Rows are one point carried round by a steady rotation, each followed by how many ticks it has turned.
The counts run from 0 to 1207.
[ -2,  15,  18,  19,   1,   7,  13,  13,  11,  15,  29,  -5, -36,  32,  -2,
 -19,  13,  37, -19,  21,  24,  -9,   0, -10, -26, -25,  -9, -27,   6,   1,
 -30,  17,   9,   2,   5] => 27
[ 23,   7,  11,  11, -18,  -6, -18, -33,   5, -14,  20, -10,   3, -21,  16,
   1,  22,  37, -11,  41,  18, -27, -18,  -5,  -4,   3,   9,   0, -10,  14,
  -9,  -9, -21,  13, -30] => 507
[-25, -14,  31,  23,  23,   5,   9,  26, -19,  22,  -5, -31,  12, -21,  14,
   9,  -6,   7,  -3,  36,   0,  -1,   1,   2,  21,  -8,   1,  -7,  41,  17,
 -14, -12,  -7,  10,   9] => 612
[ 23,   3,  28,  -6,  -9, -12,   4,  26,   8, -39,   3, -19, -10,   0,   7,
  20,   8,  17, -26,  15, -11, -27,  -2, -18,   7,  18,   3, -36,   9,  12,
  -3, -27, -22, -30,  -3] => 594
[-34,   7,   5,  23,  22, -22,  16,   7,   8,  -4,   0, -26,  -4,   2, -22,
 -17,   1,  -2,  14,  -2,  26,  15,   4, -18,  -9, -13,   3,  20,  35,  14,
  26, -10,  41,  18,  20] => 457
[-17,  18, -21,  11,  -9,  12,  -2,   4, -15,  30, -32, -18,  14, -36, -36,
   9,  -2,  22, -12,  12,  15,  -7, -27, -18,  30,   8,  -5, -24,   0,  10,
   4,   4,   1,  15,   2] => 0
[ 21,   3,  -5,  17,   5,   6,  -3,  30,  15,  10,  -1,  -6, -19,  13, -14,
  -7,   3,  16,  -1,  20,  11, -31,   6,  -7,  -3,  34, -21,  15,  34, -46,
   4,  10,  29,   5,  -8] => 309
[ 12,  23,  -8,  16, -21, -10,   8,  -4,  12, -31,  11,   2,  16,  10,  17,
   7,  33,  24,  -4,   7,  40, -27,   1, -31,  -5,  -9,  25,   0,   0,  22,
   3, -17,  -1,   6,  -7] => 510
[  6,  13, -12,   8,  26,   7, -26,  17,  21,  16,   2,  -4, -13,  11, -42,
   1, -24,  39,   0,   1,   0, -13,  19,  -3,  -5,  -5, -34,   9,   9, -37,
  18, -10,  13, -31,  -4] => 474
[ -5,  -9,  18,   9, -26, -17, -12,  31, -11, -14,  11,  -4, -32,  -1, -22,
  23, -11,  -9,   5,  10,   3,  -7, -17, -14,  15,  22,  10, -31,   6,   9,
  29, -27,   9, -23, -29] => 837
[ -4,  -5,  25,  21,  16, -23,  22,   5,  14, -17,  -2, -39,  -9, -18,  -7,
  -5,   4, -24, -12,   3,   8, -19,  19,  14,  -5,  30,  -1,  22,  29,   3,
  11,  -8,  34,  -5,   6] => 218
[ -3,   9,  16,  21, -19, -15, -33,   2,  -7,  11,  45,   4, -11,  11,  20,
   6,  19,  35,  10,   9,  20,  19, -16, -18,  -9, -18,  16,  -4,   7,  33,
 -11, -12,  -9,  -6, -14] => 345
[ -4,  31, -34,   2, -18,   7,  -8,  -7,   0,  21, -29, -19,  10, -34, -31,
   8,  15,  22,  -5,  11,  22, -10, -34, -30,  19,  16,  -4, -19,  15,  -2,
  -1,   3,   6,  14,  -2] => 1
[ 29,  21, -18,   2,  11,  24, -19,  -2, -17,  -2, -21, -31,   4, -18,  -8,
  12,  -5,  15, -39, -28,  -2,   2, -13, -23,  23,  20, -19, -28,  16,   1,
   4, -27, -11, -16,  -9] => 166
[  2,  14,  -1,   2,  -6,   8,  25,  16,  -2,  15, -24, -25,  26, -19,  21,
  -4,  -3,  14,  -4,  31,  23, -47,  -7, -11,  15,   2,   8, -13,   4,  19,
   8,  -7, -17,  28,   7] => 601
[  7,   1,  -5,  -4,  -3,   6, -32,  -9, -29,  22,  -4,  -9,  -9, -17, -21,
  45,  -9,  -2,  12,  11,  10,  -1, -31, -17,  24,   2, -11,   4,  11, -10,
  20, -14,  -7, -12, -48] => 1011
[ 23,  -1,  10,   4,  17,   0, -17, -12,  11, -13,   9, -20,  -6,  -4,  15,
 -19, -32,  17,  -1, -10,   5, -22,  15,   5,  -1,   0,  -6,  18, -26,   2,
  44, -33, -23,  -4, -28] => 901
[ -4,  16, -34,  21,   3,  16,  -4,  42, -10,   9,  -2,   2,  23,  -1,   0,
  16, -15,   0,   1,  -7,  27, -27,  33,   6,  -1,  14,   1,   4,  12, -22,
  31, -35,  12, -27,  -8] => 1168
[ 13,  -7,   9,   6,  -7,  12, -23,  16, -16,  27, -16,  -4, -12,  -8, -34,
  27,   0,  19, -12,  36,  -6,  -1, -36, -25,  35,  14, -17, -21,  22,  -6,
  -6,   7,   1,   4, -19] => 933
[  6, -21,  20,  21,  30,  -5,   7,  23,  28, -21,  -3, -10, -10,  12, -10,
 -24, -11,  28,  -9,  29,  -5, -26,  27,  -9,  -7,  16,  -8,   1,  17, -23,
  16, -18,  18,   3,  10] => 1152
[-21,  -3,   8,  32,   3,   8, -14,  26,  -5,  39,  21,   7, -20,  15, -32,
   7,  -5,   6,  -9,   2,  19,  -4,  19,  15,   6,  -7, -10, -18,   4, -13,
   4,  12,  32, -34, -15] => 478
[ -7,  19, -22,  22,  -3,   1, -20,  28, -13,  18,   8, -14,  16, -10,  12,
  21,  -4,  -4,  26, -11,  25, -13,  23,   9,  -5,  27,   2,  21,  29, -27,
  13, -28,  15, -27, -13] => 1169
[  1,  24,   1,  16,  -7,  -7,  12,  31,  10,  -3,   9,   5, -13,  29,   4,
 -12,   9,  24, -12, -13,  24,  12,  -7, -33,  -5, -31,   4, -24,   6,  47,
  18,   0,  12,   8,  19] => 270
[-30,  10,  24, -18,  20, -24,  -5, -10,  -5,   5, -14, -43,   1, -31,   5,
   5,  -7,  10,  22,   4,  -6,  -4, -12, -11,  33, -12,  -3,  25,  23,  20,
  18, -14, -22,  -7,  -2] => 449
[ -2,  28, -13,   4, -14,  24, -15,  -3, -22,  33,  -8, -21,   0, -21,  -7,
   3,  -5,  36, -18,  -3,  12,  10, -27, -14,  21,   4, -10, -39,  -6,  12,
  -6,   1, -23,   4,  -2] => 1106
[ 24,  -4,  27,  -9, -16, -19,  -1,   4,   9, -38,  11, -25, -18, -11,  10,
  33,   9,   0,  -7,  18,   5, -22, -15,  -9,  -3,  11,   6, -13,  18,  20,
  -5, -34, -14, -29, -19] => 595
[ 29,  17,  10, -18,  30,   5,  -3,  -6,   7,   8,   1, -30,   1,  -2, -16,
  15, -21,  26, -30,   7,  -2, -16, -11,  15,  -8, -44, -33,   2,  -6,   8,
 -22,  -3, -35, -25,   2] => 955
[  6,  23,   0,   5,  10, -12,  10,  12,  34, -15,  18, -10, -13,  20, -18,
 -16, -15,  27, -13,  -7,  24,  -1,  -4, -18, -33, -36, -12,  -5, -16,  33,
  18, -14,  -9,  -2,  21] => 192
[-15,   4, -13,  30,  -8,  -6, -23, -13,   2,  15,  35,   6,  -8,  -6, -31,
  -4,   3,  24,   8,  27,  34, -15,   1,  13, -26,   7,  -9,  14,   0, -30,
  -9,   1,  22, -10, -25] => 399
[  2,  12, -25,  13,   4,  -3,  -7,  35,  -3,   4,  10, -16,   8,   9, -32,
  30, -23,   9, -10,   8,  25,  21, -11,  -6, -33, -23, -14,  -6,  11,  22,
   2, -21,   4, -22,  23] => 7
[  2,  37, -33,   4, -19,  11, -26,  -1, -21,  33,  11,  -7,   7,   3,  -5,
  29,   1,   9,  17,  -4,  44,   7, -29, -12,  -4, -23,   1,  -3,   1,  10,
   7, -11, -17, -11, -24] => 171
[-13,  17,  -6,  11,  12,   1,  15,   5,  21, -18, -18, -10,  12, -16,   9,
 -18,   7,  24,   3,  -7,  11, -40,  39, -16,  23,  17,   7,  13,  13, -21,
  36,  -9,  13,   0,  -3] => 1072
[-13,  38,  -1, -15, -15,  -3, -25,  -9,  -7,  16,  -4, -16,   0, -24,  19,
  13,  20,  36,  -3, -21,   6,   0, -11, -14,  39, -19,   1, -14,  -4,  22,
   1,  -3, -31, -24, -12] => 263
[-11,  40,  -2,   0, -16,  -3,   4,  39,  11,  34,  10,   1,  -3,   9,  -6,
  13,   4,  30,   4,  -7,  25,  -5,   0,   6,   1, -46,  -9,  -7,   1,  21,
  -2,  16,  -9, -35,  23] => 1037
[ 10,  13,   5,   0,  -2,  10,  -6,  35, -16,  42,  -6, -18, -11,   1, -10,
  20,   6,  17, -13,   9,  -3,   0, -27,   1,  18,   1, -24, -22,  31,   5,
 -29,  27,  -7, -12,  12] => 12
[ 22, -15,  10,  48,   5,  13, -45,   5, -27,  21,  23,  -9,  -1,   1,   2,
   2,   4,   6, -16,  25,  10,   1, -11,   4,   1,  27,  -6,  12,  29,  -8,
  -7, -10,   9,  16, -20] => 1174
[  1,  22,  -3, -10,  -4,  -9, -21,  22,  16,  -1,  13,  -6, -14,  11, -11,
  10,   5,  58,  -2, -13,  -1,  10,  -6, -13,  -4, -24, -22,  -6,  20,  -1,
 -13,   6,  -3, -44,  24] => 101
